In the data rows, the value 500 means zero.
Some points, one per row:
[485 444 380 545 399 428 331 488 487 496 636 611 634 481 492 515 475 581 464 477 354 732 692 430 577 427 597 706 511 590 448 592 545 510 538 512 329 374 547 311 448 407 422 600 438 540 673 444 527 568 559 647 516 631 496 528 445 486 370 691 582 504 656 561]
[444 514 234 641 616 606 492 543 315 428 528 450 531 509 441 628 431 426 539 256 479 529 251 623 600 609 659 586 427 397 508 520 686 779 456 462 549 618 488 614 557 484 355 478 571 728 340 636 451 498 311 576 453 630 556 583 360 684 540 345 534 694 696 393]
[545 627 578 551 557 249 593 667 645 608 585 458 534 693 399 551 539 605 606 787 416 574 727 370 392 392 338 616 410 642 511 563 556 423 424 570 519 372 630 456 502 449 723 669 373 413 676 498 503 701 629 619 350 447 537 465 495 494 589 715 563 283 528 452]
[616 421 524 553 405 640 610 498 248 506 445 406 444 563 455 524 485 403 491 293 556 416 396 603 546 559 530 503 405 305 504 620 582 555 423 418 547 615 543 651 628 506 543 524 485 695 325 755 456 489 395 608 549 578 660 480 500 429 390 445 474 600 530 585]
[501 415 370 486 369 425 344 422 560 356 523 608 367 436 595 400 558 630 579 717 390 683 839 312 600 680 408 607 700 554 561 566 509 411 438 493 218 216 451 342 442 470 370 540 543 348 714 295 594 535 619 542 660 586 188 586 555 401 447 604 522 650 294 571]
[480 549 632 395 487 575 428 536 503 531 454 582 388 404 652 446 482 497 563 648 425 440 550 486 391 446 302 532 717 704 587 469 434 524 482 752 440 348 482 534 454 531 447 490 520 442 599 432 416 561 470 443 475 504 405 421 734 522 516 509 457 557 558 497]
[634 367 409 629 672 691 635 808 269 318 468 289 437 629 355 652 510 439 485 327 634 442 358 665 359 494 439 477 351 286 650 577 739 445 549 357 803 652 733 696 680 375 572 427 373 588 318 781 527 408 544 436 419 425 529 456 690 572 479 306 427 635 514 392]
[540 541 412 508 510 479 426 341 543 463 425 542 620 503 665 508 553 500 415 451 516 517 618 506 626 510 545 549 451 406 395 451 459 470 522 508 501 707 712 252 469 336 482 422 547 550 527 406 544 553 563 393 478 480 511 482 376 521 646 518 617 612 311 554]
[550 446 416 614 667 621 476 565 278 623 443 419 573 474 375 671 329 347 431 261 533 633 298 554 705 436 711 537 404 360 411 407 719 751 594 426 632 745 310 953 603 442 446 441 530 751 357 696 572 483 221 591 498 717 711 492 301 730 411 379 483 446 765 401]
[594 510 638 419 517 480 530 555 548 368 358 507 297 474 748 445 397 187 492 539 544 282 303 634 501 452 281 366 573 431 683 334 373 551 521 529 509 517 446 644 551 581 445 421 674 454 375 575 406 524 306 323 616 452 449 716 569 566 547 244 148 599 461 407]
[606 331 951 333 646 481 657 772 493 533 594 441 322 661 512 543 401 619 560 728 440 414 572 389 187 153 282 443 598 545 920 517 516 111 634 516 720 219 468 688 364 615 688 604 256 376 547 682 359 328 606 655 557 311 479 514 673 406 405 647 536 203 580 216]
[539 492 578 464 350 303 442 590 551 794 533 593 578 552 424 581 562 615 615 477 410 584 545 344 464 451 648 544 486 640 522 494 556 424 452 502 430 341 370 597 445 400 713 659 444 612 610 380 404 402 490 504 378 491 771 406 276 573 431 545 527 145 596 526]
[445 471 269 593 459 518 429 393 368 429 509 497 488 386 432 286 488 444 624 233 531 561 382 594 679 670 562 425 343 486 493 661 702 651 615 329 625 629 646 400 710 526 477 358 582 568 464 533 562 652 538 375 509 523 586 471 392 620 485 385 465 823 405 603]
[501 261 568 406 539 501 571 431 277 274 493 475 365 544 334 426 541 571 703 384 520 434 481 477 363 536 398 483 365 541 664 572 640 438 707 300 474 572 621 559 540 582 684 456 405 471 436 452 508 363 522 417 606 395 467 530 546 479 542 380 364 634 501 470]
[438 423 349 603 531 415 474 137 633 575 475 481 589 564 493 503 513 587 584 361 442 674 393 353 571 421 621 695 460 491 514 411 602 524 433 608 687 615 476 328 422 438 451 499 536 501 592 421 444 517 576 508 377 470 582 573 405 451 460 623 479 400 465 400]
[567 828 316 704 556 457 443 388 816 733 465 468 737 571 460 723 493 611 429 495 405 559 230 559 639 700 740 684 345 339 301 388 400 680 405 742 625 611 277 360 465 533 219 615 355 746 572 582 477 526 494 833 196 580 698 405 393 625 527 474 481 160 764 368]
[533 669 813 305 654 563 545 831 764 394 545 173 343 500 395 433 455 583 633 806 296 176 690 312 106 416 245 433 629 683 677 498 234  22 511 754 691 198 459 360 401 682 516 585 311 213 687 522 565 342 588 387 299 266 218 449 999 403 523 465 398 387 332 284]
[524 575 734 397 363 477 416 780 676 587 571 416 484 419 450 415 537 695 475 838 459 225 942 340 289 765 220 410 672 745 382 681 327 115 365 484 467 224 502 362 467 464 525 499 504 335 643 192 610 420 804 245 439 443 268 404 607 415 479 524 509 443 381 561]
[402 387 404 450 491 737 462 373 271 261 438 449 422 456 406 523 400 316 360 301 551 453 316 576 591 669 531 455 430 342 558 556 689 567 662 374 659 628 522 485 683 678 372 358 492 495 321 528 580 439 428 432 643 435 372 575 550 465 628 254 486 842 524 466]
[618 608 636 427 527 396 535 622 598 634 526 488 414 519 439 428 434 601 604 750 320 546 624 360 494 409 460 536 655 607 511 576 458 442 518 645 409 312 345 609 416 464 506 434 361 437 633 518 395 442 358 549 499 496 463 554 500 559 453 720 461 329 535 436]
[450 602 674 439 648 572 630 802 402 456 570 445 210 514 560 446 308 375 447 646 545 599 546 589 454 298 376 434 672 554 534 490 567 445 626 454 600 331 564 563 448 651 508 495 441 381 474 604 523 493 506 535 511 445 370 608 643 687 467 465 443 527 530 307]
[591 569 864 357 410 325 502 650 610 559 622 387 378 543 613 441 671 619 639 864 435 281 840 200  95 479 168 437 650 676 712 635 145  22 368 472 438 159 639 211 348 405 606 808 351 256 592 462 658 345 718 457 407 295 326 429 797 294 443 634 736 198 331 434]
[508 630 442 698 683 524 616 472 571 489 535 413 563 610 405 635 379 429 425 575 331 629 415 444 640 469 703 581 535 407 457 426 516 660 579 831 500 476 562 580 584 586 545 632 260 482 660 699 426 490 541 801 408 456 518 524 539 508 556 599 591 430 594 445]
[410 651 611 558 481 513 579 755 593 469 529 424 439 522 619 499 496 465 405 769 480 390 556 694 490 406 386 299 490 490 519 423 393 479 480 569 471 378 593 491 560 522 515 485 562 348 520 487 414 552 538 531 555 337 405 472 625 583 514 469 330 493 300 627]
[369 410 534 653 358 461 452 159 374 488 487 593 686 511 613 643 571 567 536 281 669 546 245 519 689 573 470 610 489 481 514 549 516 514 501 524 543 646 424 510 406 634 454 480 478 647 360 521 417 519 440 585 447 433 524 658 434 382 683 414 605 429 509 438]
[428 631 406 651 450 427 492 305 732 377 659 394 617 496 495 484 566 765 417 461 497 501 686 317 620 712 721 656 510 348 285 521 294 270 380 563 324 500 727   0 537 457 385 546 388 237 673 449 821 648 967 639 430 397 339 351 579 372 650 585 761 628 470 605]
[402 283 395 513 428 526 456 433 229 646 474 568 619 470 337 722 636 454 492 302 573 511 291 459 639 571 582 447 322 500 476 591 587 683 452 347 434 668 408 694 591 485 598 505 487 755 357 590 493 417 316 401 513 712 587 443 341 452 516 345 599 416 558 421]
[372 612 345 563 503 556 518 329 620 503 387 450 512 519 513 526 373 322 432 605 523 499 363 608 529 568 545 568 577 381 398 469 542 661 530 692 509 558 368 553 566 558 338 337 490 464 504 598 526 490 432 477 389 503 413 587 536 524 669 327 416 470 517 497]
[589 346 562 383 810 465 624 609 330 486 568 547 356 576 431 557 287 431 587 405 382 606 348 319 594 353 645 531 638 488 617 390 685 452 530 449 723 357 257 850 553 630 516 570 356 678 506 648 351 414 208 625 418 493 584 750 492 415 377 554 537 304 725 143]
Then 10 other points, each followed by its number:
[551 494 316 529 521 437 425 678 670 611 625 436 708 481 190 535 609 677 598 467 422 537 774 414 416 611 783 594 356 537 260 607 583 516 352 514 515 600 657 273 471 371 515 676 398 528 743 454 657 578 729 459 242 463 633 292 416 663 490 681 580 550 418 514] 0
[549 443 414 374 469 371 470 595 531 500 568 399 311 522 539 462 455 497 528 488 532 659 633 413 551 465 450 414 570 593 646 607 591 346 548 330 488 328 556 566 419 485 605 509 425 477 525 534 586 453 339 521 614 468 440 506 437 627 518 429 544 539 491 499] 1
[525 386 493 485 512 378 421 690 490 191 560 522 260 444 620 416 484 605 526 532 441 543 642 525 550 445 437 541 462 547 622 558 672 384 525 387 453 206 564 431 408 602 426 397 500 399 631 401 347 528 596 386 592 447 399 497 555 592 380 551 383 642 460 507] 2
[421 572 489 644 459 447 566 278 662 491 459 403 736 502 456 729 515 470 396 560 381 393 391 483 762 501 803 555 630 217 363 356 333 589 256 775 431 578 401 474 596 496 356 580 324 490 608 526 422 684 596 580 344 493 595 489 509 419 515 620 490 197 611 553] 3
[477 580 645 402 572 488 570 611 523 494 402 458 546 522 512 556 544 633 592 638 371 439 466 534 410 454 495 502 568 350 530 435 477 411 399 581 551 422 489 496 602 575 471 557 395 513 464 557 496 607 423 512 306 316 521 577 641 328 605 478 467 385 519 491] 4
[613 634 632 648 530 325 559 478 466 648 627 578 662 662 334 619 327 484 503 553 330 794 479 334 515 402 798 548 688 486 451 426 557 468 583 678 488 290 286 587 543 643 540 747 245 657 611 717 485 587 402 834 293 546 704 562 387 425 460 804 684 308 703 360] 5
[521 707 582 511 326 523 460 532 765 713 413 542 518 455 613 418 570 483 420 662 540 279 589 536 493 556 267 461 634 608 351 627 320 558 542 699 425 493 393 413 378 445 517 429 657 441 584 366 595 488 587 469 501 625 322 428 519 419 547 475 474 520 295 627] 6
[393 505 450 510 555 569 447 477 500 675 553 460 540 420 368 660 397 468 623 482 386 481 447 561 490 573 628 510 356 571 457 446 559 626 665 571 462 727 328 653 521 476 515 401 510 630 461 510 505 395 558 604 348 544 567 552 398 464 459 427 416 354 617 450] 7
[573 627 541 574 506 596 546 455 592 597 422 435 472 429 399 493 549 286 550 347 539 455 431 550 581 614 511 455 690 485 431 507 434 521 430 595 557 514 423 584 520 474 381 506 697 466 463 572 450 487 411 526 307 483 505 647 514 461 578 387 543 577 491 475] 8
[584 163 395 521 581 487 550 329   0 412 563 621 478 653 386 551 475 262 602 108 572 482 144 511 590 368 596 434 130 329 683 538 802 826 683 140 436 752 379 748 649 486 682 462 427 707 136 669 361 617   0 534 792 637 766 586 424 391 341 458 541 455 611 393] 9
Which of these numbered points is nearest to each point below, looking only along the 4 directions in which the first points spread most? Its number follows each.
[560 435 621 417 416 438 539 603 395 316 549 361 339 549 546 279 565 418 660 577 607 345 564 395 273 484 394 414 405 507 513 530 443 388 439 407 552 442 535 456 341 638 483 343 505 277 507 502 557 429 605 293 605 401 278 577 631 518 480 479 474 661 431 579] > 2
[504 264 428 372 518 632 348 411 236 707 546 464 306 424 509 567 503 376 485 112 557 575 365 542 658 454 483 526 403 475 592 436 641 723 595 364 551 866 425 731 496 414 703 452 670 831 318 481 524 386 206 519 533 678 861 508 261 461 524 359 660 657 484 369] > 9
[494 421 362 413 357 420 461 232 389 569 392 658 604 602 539 651 519 422 464 366 496 685 293 322 786 553 647 629 509 472 381 416 521 645 417 457 398 578 326 624 500 510 534 648 486 676 323 645 410 640 305 592 474 673 747 642 328 454 530 459 535 376 640 502] > 7
[350 686 682 463 555 336 569 394 641 611 435 557 396 502 543 462 452 434 440 681 504 479 396 369 364 369 463 470 599 590 551 380 350 499 463 646 503 286 370 613 458 585 530 629 432 454 549 421 377 554 547 579 461 404 478 525 582 448 498 528 515 204 444 507] > 4
[623 565 676 435 589 179 461 579 797 673 658 767 484 567 558 515 331 536 514 887 215 676 710 292 617 260 513 668 816 500 481 443 607 414 630 613 390 154 183 564 471 538 572 687 393 456 755 549 384 576 354 791 583 670 495 507 420 434 356 898 657 159 474 366] > 5
[488 507 650 563 553 536 583 559 502 573 599 394 403 421 424 581 372 509 529 768 493 395 491 445 461 487 406 378 667 714 591 538 511 366 572 607 524 309 350 572 409 618 451 449 406 471 659 372 510 347 451 427 513 477 394 447 584 590 469 492 306 306 534 457] > 4
[433 451 610 335 549 538 435 647 248 763 499 561 402 468 232 546 702 494 544 628 412 457 428 406 193 482 540 414 352 660 472 516 501 423 731 305 445 399 335 761 451 414 885 686 471 719 474 628 615 293 401 491 625 513 591 370 547 274 368 491 612 283 386 538] > 1
[500 249 262 326 452 641 532 478 215 544 467 379 609 609 291 595 477 444 559 124 526 643 268 597 477 564 582 488 307 565 520 612 747 653 600 301 757 794 476 737 545 411 573 363 477 707 376 609 527 291 279 354 463 656 634 510 386 597 526 298 556 634 605 302] > 9
[510 592 253 693 417 325 530 258 584 489 505 507 712 582 499 687 404 607 520 606 362 631 415 337 772 517 783 822 480 231 390 431 581 618 448 729 352 457 459 390 510 629 359 605 361 541 597 510 408 648 489 598 331 602 533 557 346 643 585 699 494 440 632 569] > 3
[438 414 584 372 541 397 590 562 396 583 550 435 491 575 305 481 695 480 568 483 471 469 424 393 355 576 477 456 312 614 491 580 457 571 654 348 630 563 465 550 475 524 535 621 419 556 395 549 697 342 549 338 528 453 443 465 595 466 515 411 613 440 434 469] > 1
[534 657 574 520 485 585 599 574 579 517 368 423 621 533 543 473 508 362 438 421 532 354 351 620 581 456 538 408 519 457 530 408 353 591 385 545 619 629 444 557 547 548 421 384 421 485 533 552 401 587 477 461 431 457 542 497 522 472 468 433 334 503 544 550] > 8
[462 652 556 484 390 463 580 443 730 624 469 358 666 392 606 542 672 525 318 733 459 290 526 435 482 627 484 475 543 443 456 463 212 328 186 599 535 393 569 345 412 581 427 627 418 383 471 507 705 467 579 463 359 377 437 297 575 500 508 397 485 321 404 728] > 6
[531 433 416 572 479 456 306 349 575 687 560 618 654 377 323 541 538 806 555 549 352 702 670 170 507 721 745 601 554 682 432 546 543 307 439 496 338 496 409 329 542 473 485 559 494 730 605 331 689 493 664 466 397 577 582 344 291 462 481 644 760 343 442 318] > 0
[516 519 755 409 488 382 430 502 748 635 587 516 477 590 510 501 502 638 539 640 529 576 473 312 512 299 520 595 570 428 586 400 302 507 415 662 504 410 281 509 454 499 522 699 524 545 483 463 522 504 519 676 420 430 717 546 328 677 365 511 564 136 562 314] > 5
[409 484 410 692 511 511 530 543 428 592 500 530 658 480 223 606 521 600 487 407 538 590 304 312 682 653 684 466 416 562 377 557 626 503 436 600 510 489 471 614 600 506 512 548 392 675 561 567 488 595 391 569 352 507 512 452 442 570 395 530 625 473 601 499] > 7
[486 434 395 505 337 524 355 302 521 513 519 627 593 358 641 451 616 700 504 386 487 637 635 310 490 582 613 670 623 456 324 493 470 374 361 549 435 473 447 424 306 378 451 618 510 614 645 320 670 417 594 505 536 545 575 484 403 424 551 437 769 531 580 449] > 0
[613 436 657 415 609 597 481 824 314 588 664 534 255 519 430 572 360 469 590 545 501 554 536 580 399 367 395 425 571 637 566 498 644 527 490 350 521 290 444 751 492 553 655 425 562 676 409 520 350 414 364 589 489 491 673 594 481 489 351 395 604 415 556 301] > 1
[418 404 303 695 504 568 320 253 131 493 492 542 670 454 313 610 426 236 469   8 599 678 275 544 872 567 732 571 489 479 433 493 701 854 551 499 594 895 338 928 621 559 411 394 542 747 387 761 412 533 210 591 376 691 687 699 336 527 483 362 663 700 590 513] > 9
[535 554 518 550 391 366 539 508 550 708 482 615 663 545 373 512 461 630 568 748 448 560 656 353 522 595 530 502 413 473 348 599 505 485 374 522 374 437 440 433 540 453 458 553 488 493 646 436 513 601 569 384 409 540 557 470 443 527 509 766 464 232 449 647] > 0
[523 509 713 545 480 582 442 745 576 387 573 453 149 433 608 220 495 482 572 844 436 466 786 586 384 421 259 305 573 626 693 636 620 435 587 492 446 330 594 466 546 442 524 425 457 305 634 391 418 698 625 484 614 385 185 627 484 687 391 584 385 688 492 475] > 2
[445 637 531 471 534 315 499 598 731 732 523 397 646 698 449 503 562 451 399 516 487 610 409 499 546 265 564 616 467 679 542 501 473 564 544 597 491 398 411 638 312 500 521 546 461 602 633 435 460 386 354 514 241 561 665 314 234 748 523 557 516 284 521 239] > 5
[564 468 604 364 487 495 510 756 403 282 537 492 318 460 700 370 432 505 469 758 506 451 680 656 398 460 215 347 513 416 590 479 572 376 470 422 563 382 677 490 510 563 592 259 513 300 570 395 640 450 620 347 751 429 229 428 684 399 437 530 396 798 273 566] > 2
[599 472 550 562 591 364 559 545 327 592 480 480 602 668 396 592 534 658 603 544 480 625 588 460 427 372 525 549 373 552 551 461 614 467 809 470 475 548 568 588 586 547 742 502 362 474 552 590 520 562 538 613 487 421 300 431 536 456 588 716 479 389 447 627] > 1
[356 277 680 553 506 417 513 664 289 328 508 547 369 528 641 533 532 431 512 414 544 412 418 644 429 325 498 321 445 452 599 440 521 554 451 245 460 456 531 614 508 523 600 668 479 558 471 534 343 505 337 464 666 386 632 509 429 418 426 532 457 584 584 420] > 1
[344 347 225 472 280 711 439 228 101 416 484 526 487 494 455 597 622 354 552  70 786 322 280 675 561 792 482 380 241 474 484 598 547 727 628 347 446 803 521 552 390 402 617 335 734 761 132 584 593 347 400 367 555 646 586 592 487 476 520 163 519 808 402 596] > 9
[515 743 624 517 591 187 563 394 644 586 509 450 534 488 397 403 371 534 530 686 393 711 511 306 528 481 587 729 580 503 496 491 547 415 563 754 553 235 273 544 397 558 492 684 373 488 742 641 490 529 586 604 338 534 461 586 445 488 513 683 707 233 554 406] > 5
[648 550 520 526 518 494 620 560 676 388 541 503 418 531 584 470 480 533 578 653 416 502 509 565 408 383 466 483 522 384 508 607 415 376 462 585 637 400 543 356 536 517 376 524 371 419 588 537 485 644 466 507 476 527 482 511 694 544 418 635 483 457 601 388] > 4
[389 397 334 663 393 263 494 201 478 560 529 613 807 409 345 456 524 722 442 212 533 651 542 369 735 579 737 515 462 538 482 603 558 532 609 467 346 668 487 283 583 448 554 552 581 527 515 345 452 613 574 519 531 451 601 432 249 433 583 577 547 586 387 616] > 0
[409 798 358 633 517 519 496 491 660 627 562 463 825 522 313 632 452 558 335 565 394 620 569 453 602 621 626 550 359 388 234 542 401 520 421 725 443 422 524 313 485 486 200 602 287 520 729 559 643 534 567 582 314 616 532 414 456 543 546 702 469 403 583 705] > 3
[475 593 417 414 619 544 623 479 425 415 298 419 531 486 409 528 427 384 428 391 596 547 383 557 504 461 574 613 445 346 400 459 532 623 527 636 705 764 588 521 477 425 495 490 573 427 424 619 639 451 473 569 442 430 436 545 603 747 516 482 584 607 505 460] > 8
[337 458 369 637 467 551 506 377 401 653 492 435 633 399 530 546 372 446 548 298 529 509 396 433 591 532 581 595 634 535 474 535 555 513 473 613 476 543 529 584 503 570 511 515 476 577 471 471 331 372 343 743 348 476 664 639 488 430 489 489 486 469 493 372] > 7
[475 274 245 536 702 682 571 426 105 192 411 475 565 551 413 581 344 459 494 153 597 645 277 437 641 513 609 560 303 452 588 477 857 675 543 345 639 783 729 676 658 534 602 271 571 552 416 702 337 554 356 533 611 496 425 575 563 465 573 542 593 821 647 425] > 9
[460 444 532 529 564 573 567 508 269 545 488 480 581 521 466 609 515 392 458 131 529 581 459 407 635 369 736 463 470 476 383 397 677 519 485 373 648 648 484 717 574 474 560 597 408 638 464 425 524 426 390 573 548 473 666 516 466 372 450 526 561 410 503 385] > 7
[514 590 628 422 404 508 630 518 572 624 512 494 511 600 673 472 391 461 552 431 563 406 579 580 483 367 451 586 581 576 533 343 338 521 559 610 532 441 481 538 387 611 465 498 518 430 554 534 488 485 517 503 486 389 459 542 631 498 536 575 517 538 478 482] > 4
[430 757 374 693 469 423 449 261 613 872 663 574 730 531 386 679 500 487 416 346 422 722 382 274 774 554 833 699 496 679 246 516 451 722 517 597 418 579 238 580 379 500 448 696 436 777 561 489 508 537 329 667 287 636 755 551 223 467 490 555 786 225 643 395] > 5
[603 369 374 634 668 423 518 286 550 410 431 565 623 562 333 699 449 599 552 472 412 611 250 413 605 474 731 569 520 300 374 449 599 495 524 569 479 581 316 601 616 551 629 658 440 641 494 596 349 616 337 631 385 445 692 544 506 595 547 600 549 276 497 419] > 7
[412 503 576 398 428 411 443 703 435 487 664 562 436 398 687 433 558 481 465 610 560 490 806 555 491 560 195 474 656 599 538 592 425 393 480 308 397 260 568 342 415 547 609 377 531 455 461 339 608 446 564 465 678 543 348 533 400 315 431 495 567 659 273 563] > 2
[603 575 138 533 503 469 392 462 537 766 507 572 460 575 332 592 436 389 449 424 435 753 301 486 719 564 585 672 473 597 399 608 688 931 486 611 571 790 262 792 425 443 428 540 642 839 562 604 499 475 240 661 395 732 676 553 232 761 427 488 555 466 763 376] > 7
[544 540 499 445 514 383 455 335 590 741 435 662 690 591 388 568 575 481 540 360 487 511 405 463 539 396 663 480 423 573 336 360 341 645 497 513 498 641 366 492 517 412 447 609 761 684 547 470 515 507 376 459 417 522 770 359 330 536 512 507 455 239 466 451] > 7
[413 282 282 554 455 696 474 287 151 265 313 636 661 643 399 666 436 442 464  23 569 527 135 617 672 525 714 521 334 296 480 442 661 817 388 358 587 788 497 613 623 541 359 405 551 756 278 633 374 587 337 428 491 505 696 658 426 516 614 271 538 773 726 485] > 9
[517 401 382 419 498 508 410 575 546 493 462 588 429 501 561 436 463 540 661 643 445 587 672 461 412 482 492 589 515 391 500 515 732 473 571 475 544 392 360 653 358 393 550 384 517 558 612 469 549 416 379 566 644 714 474 511 559 560 496 545 542 514 532 531] > 1
[457 528 414 381 414 543 458 740 460 456 606 568 277 378 511 446 490 399 579 651 559 442 713 623 391 680 196 332 526 706 477 579 586 492 492 408 438 492 463 635 484 461 482 216 675 413 414 428 598 359 516 354 776 541 363 554 527 608 431 335 468 735 435 511] > 2
[491 614 480 504 542 295 507  29 676 708 503 675 671 604 521 638 558 475 521 223 499 598 236 258 799 456 666 815 661 385 417 349 446 591 387 722 468 588 181 520 296 589 377 706 500 791 659 453 337 560 373 618 374 501 719 545 358 352 612 506 683  53 639 245] > 5
[422 280 652 478 546 468 659 492 201 436 448 525 564 652 442 658 576 394 470 434 517 431 387 532 424 454 474 291 466 498 550 550 567 382 568 337 572 422 477 781 453 647 613 569 433 557 438 523 464 322 358 391 510 390 351 543 606 422 430 391 440 533 471 448] > 1
[451 624 812 496 523 452 624 681 469 664 553 424 509 491 369 591 375 481 560 768 388 478 622 485 374 361 608 472 505 485 545 505 433 535 551 586 465 267 434 674 555 534 611 642 251 408 573 622 534 506 293 597 356 470 487 525 699 456 444 682 571 331 619 494] > 4
[480 318 414 499 441 590 439 688 190 464 517 488 558 434 292 610 532 564 418 476 547 513 463 587 436 578 535 384 331 471 436 710 649 609 494 274 434 528 664 563 604 456 550 354 414 607 342 538 627 387 434 582 631 555 367 476 535 469 453 318 571 711 499 576] > 1
[623 601 431 716 553 571 462 556 465 651 504 580 701 470 343 587 365 527 479 675 282 572 532 420 455 519 699 597 441 439 356 525 582 483 491 515 371 376 432 530 468 387 534 622 382 533 613 640 507 455 369 643 484 822 588 471 455 496 323 775 581 348 597 482] > 5
[508 309 471 574 525 477 646 339 189 465 613 530 520 501 520 670 361 324 614 396 460 594 225 476 655 531 625 594 421 431 596 476 654 636 573 394 621 548 342 658 524 523 534 504 420 536 380 873 341 608 172 703 429 672 688 688 570 339 421 544 564 556 736 404] > 7
[581 398 708 335 482 540 519 824 427 266 593 445 267 661 693 245 531 601 664 790 646 295 699 635 113 237 144 329 549 680 878 547 520 225 452 353 595 404 869 221 465 503 470 521 415 158 636 317 391 471 800 256 650 271 184 541 811 399 497 664 357 588 467 352] > 2
[422 637 485 423 496 580 493 314 674 445 522 493 670 458 532 562 478 722 543 639 517 344 643 338 476 706 583 511 445 394 367 458 273 478 303 626 398 513 436 291 527 566 388 558 532 340 494 447 633 502 849 324 410 411 324 520 682 505 530 424 464 554 480 658] > 6
[408 736 463 486 386 477 317 514 728 476 492 528 572 295 503 484 661 598 501 727 427 265 664 426 383 690 500 406 548 666 385 582 371 347 319 748 152 395 532 244 466 394 409 511 518 397 636  73 683 506 658 406 455 499 313 377 574 548 542 327 505 497 387 823] > 6
[433 347 298 735 486 686 430 443 128 440 525 430 760 517 344 687 491 256 457  26 608 567 146 714 730 700 741 595 288 218 387 483 604 737 487 373 657 751 547 706 589 438 397 351 536 732 278 655 547 539 328 557 382 638 676 610 382 589 548 242 571 613 665 479] > 9
[447 510 278 565 388 470 407 250 659 621 398 643 842 424 558 620 496 714 414 503 447 500 602 308 644 640 703 691 469 450 260 378 373 575 335 573 341 576 506 144 509 367 304 507 535 574 695 381 548 611 489 546 401 519 596 451 519 341 496 693 568 503 480 747] > 0
[501 635 627 501 475 503 520 554 701 544 451 435 458 388 560 423 607 642 618 686 451 463 667 577 391 542 386 362 582 619 464 449 372 414 378 590 431 397 490 368 503 546 434 457 534 378 559 346 591 649 659 433 444 493 482 443 400 517 508 581 317 483 379 695] > 6
[528 473 470 461 546 430 371 524 655 600 655 399 672 457 207 401 500 762 625 463 446 601 751 358 413 569 506 674 587 725 378 546 557  75 496 350 564 493 635 318 477 275 605 591 467 480 676 338 602 535 715 472 294 437 566 367 452 438 504 660 687 480 473 498] > 0
[476 318 514 323 522 673 607 734 274 225 520 393 328 445 643 242 409 413 620 437 670 306 584 766 278 498 210 324 586 475 650 612 540 342 618 306 644 602 735 421 412 613 414 319 604 316 416 393 477 407 549 321 712 318 234 513 810 418 534 388 364 952 346 447] > 2
[597 421 597 398 583 358 477 603 521 302 563 583 305 465 634 205 409 422 593 718 445 642 732 660 440 284 403 539 521 386 705 467 605 465 624 441 573 393 602 459 507 567 542 399 444 330 620 420 469 635 603 442 685 404 322 563 416 535 516 689 417 556 465 530] > 2
[535 376 457 519 538 395 427 474 244 585 462 478 590 576 427 547 526 481 524 318 586 650 302 533 557 507 618 536 352 475 432 450 666 572 474 264 561 708 488 656 619 441 660 539 617 775 443 569 514 550 384 541 471 544 585 454 220 563 401 448 507 443 576 541] > 7
[517 490 591 459 495 424 487 753 586 547 603 470 496 559 648 594 575 493 489 550 469 399 475 517 483 359 311 458 567 602 484 504 475 424 443 637 537 414 429 645 345 562 435 419 440 572 564 447 447 379 438 395 616 476 583 540 411 656 440 466 483 309 655 360] > 4
[488 539 543 737 369 430 621 302 564 394 596 618 668 567 724 561 567 744 427 525 602 544 577 341 535 598 517 545 472 447 401 470 329 377 271 514 478 499 613 253 422 445 460 598 310 446 586 527 466 655 638 568 480 503 503 432 605 247 505 723 539 292 472 562] > 0
[383 460 466 479 404 450 564 256 140 448 435 681 564 508 486 503 566 198 612 118 558 394 142 608 686 574 618 379 488 401 484 366 546 865 568 351 423 680 225 662 491 597 508 439 613 628 165 572 304 486 260 497 479 604 678 629 284 445 506 413 509 624 503 539] > 9
[340 667 176 577 462 667 432 413 497 500 348 564 545 300 519 495 563 373 386 233 639 481 357 673 655 811 615 481 480 371 301 575 459 708 305 579 593 818 501 356 552 484 146 271 522 630 398 322 761 600 420 445 437 467 510 488 500 602 584 174 407 829 515 686] > 8
[482 681 462 487 471 423 540 301 875 592 391 464 470 522 518 384 634 456 570 547 597 465 558 408 545 457 375 517 669 678 459 509 372 395 482 738 425 602 453 452 369 510 377 419 681 375 551 291 452 448 575 368 412 348 481 497 510 716 637 382 411 394 301 504] > 6
[456 662 504 611 483 372 438 198 640 520 403 701 561 573 597 538 550 408 455 566 472 577 389 433 654 513 571 655 532 339 375 456 418 676 403 618 417 405 375 497 465 607 315 682 349 600 578 537 537 595 318 580 445 504 546 584 383 433 525 699 460 261 623 725] > 3
[470 334 135 508 446 551 441 419 190 477 560 515 544 463 482 475 444 365 590 146 443 583 307 672 511 559 494 573 394 544 530 507 732 764 683 404 493 828 443 473 595 346 504 229 555 657 321 448 508 451 338 495 569 707 517 719 485 522 553 298 466 726 627 466] > 9
[501 407 828 549 613 576 662 527 342 536 577 350 361 661 534 537 566 404 728 401 581 402 314 473 304 266 447 353 435 658 667 468 431 427 535 408 630 571 635 642 498 506 756 587 393 486 517 634 357 472 402 485 407 339 662 579 574 367 457 524 449 288 508 399] > 1
[457 656 753 488 505 393 572 465 620 527 491 477 334 495 492 434 446 609 535 688 495 485 502 374 426 360 369 440 734 553 585 462 385 319 604 649 398 248 377 570 447 673 486 683 425 379 529 526 507 412 588 372 431 350 351 577 655 533 519 461 470 324 422 557] > 4
[424 455 676 536 504 372 604 238 639 610 430 599 670 624 477 562 614 594 467 448 505 480 527 210 534 427 603 542 655 551 572 347 358 368 478 714 455 526 557 294 415 532 516 712 409 439 605 459 431 553 695 523 321 344 466 436 543 339 600 613 538 246 488 396] > 0
